(in the rows, 128 means zero)
Rotation paths and how fast each direction turns (degrees per step)
Each turn is a multiple of 5 degrees from 10 to 175, or 0.
Each row of a path follows its step; steps can be skipped.
Rotation 1:
step 0: [116 122 123 130 130 135 130 131 126 127 130 124 135 124 126 127 125 125
 137 135 130 137 121 128 131 128 123 130 127 127 124 127 132 122 121 123
 125 125 130 123 139 137 127 116 129 128 127 132 130 120 129 141 129 133
 124 125 125 122 121]
step 1: [123 127 120 132 128 136 132 137 129 131 130 124 127 123 134 125 131 120
 125 131 125 121 132 126 129 125 132 138 138 127 124 129 130 130 125 122
 122 130 129 129 129 126 130 131 123 126 128 135 134 136 121 136 123 134
 134 122 125 133 113]
step 4: [129 128 119 129 123 130 121 128 128 133 131 119 132 129 126 129 139 125
 124 134 123 127 122 128 132 139 130 126 119 131 131 125 141 120 121 122
 126 124 125 131 126 125 134 125 136 124 133 124 129 131 128 138 122 127
 125 119 127 126 132]
step 5: [131 132 127 129 124 131 128 130 125 139 125 122 132 126 134 130 130 121
 132 131 131 120 128 112 133 125 136 128 115 133 123 127 127 128 128 126
 124 119 123 126 134 127 128 126 125 134 129 134 131 132 131 119 122 134
 130 121 124 120 122]
step 6: [131 127 126 131 131 138 135 132 122 136 117 126 135 123 122 132 126 119
 135 131 126 133 128 131 132 126 131 133 129 126 131 119 136 125 127 132
 120 134 130 129 133 124 133 115 127 131 138 132 120 122 135 125 128 129
 126 128 132 127 125]
step 7: [134 127 123 126 136 136 130 127 130 132 130 132 138 126 131 132 134 124
 128 134 134 123 120 129 135 121 133 129 130 127 127 126 132 123 124 122
 134 132 136 140 128 130 121 126 127 122 130 137 129 136 129 129 133 127
 129 128 132 138 116]
step 9: [127 128 126 129 131 126 139 124 129 125 128 133 143 122 126 125 138 124
 120 138 122 124 130 113 129 129 125 131 128 136 127 134 127 129 132 132
 129 127 131 133 132 129 123 120 125 132 126 125 131 122 132 133 125 135
 131 124 134 123 130]
step 10: [125 127 127 125 137 125 131 130 125 135 131 127 137 134 123 125 134 132
 124 132 120 121 131 137 127 132 140 129 123 120 124 126 131 129 122 130
 120 129 121 133 130 121 126 113 128 125 125 127 127 127 129 133 122 129
 135 118 125 128 128]
step 11: [123 120 129 131 137 127 123 124 123 134 131 127 133 129 124 125 127 122
 133 132 129 120 120 125 133 115 125 129 121 128 124 123 132 129 133 126
 124 126 127 130 131 133 129 125 129 128 127 143 135 131 128 135 132 128
 134 124 121 116 132]
step 12: [128 126 117 135 135 137 130 133 120 127 121 129 127 120 132 128 127 127
 130 128 130 120 126 127 127 133 123 130 130 131 118 119 133 143 123 127
 119 133 126 133 127 134 133 124 127 133 133 135 129 122 124 133 125 132
 125 123 128 132 128]
Speeds:
[130 129 129 130 128 131 130 127 127 126 128 131 128 128 129 128 127 128
 128 127 126 129 130 125 127 128 127 127 127 132 127 126 127 130 129 129
 126 129 127 128 128 129 129 127 128 133 128 128 128 127 130 126 127 128
 128 129 129 127 129] : 110
[127 128 127 126 129 129 128 126 130 124 130 131 129 130 126 128 128 127
 131 127 129 128 128 129 128 127 129 127 125 126 129 127 130 127 129 128
 125 128 128 128 128 126 128 127 127 127 128 129 128 129 130 128 128 125
 128 131 128 130 129] : 95
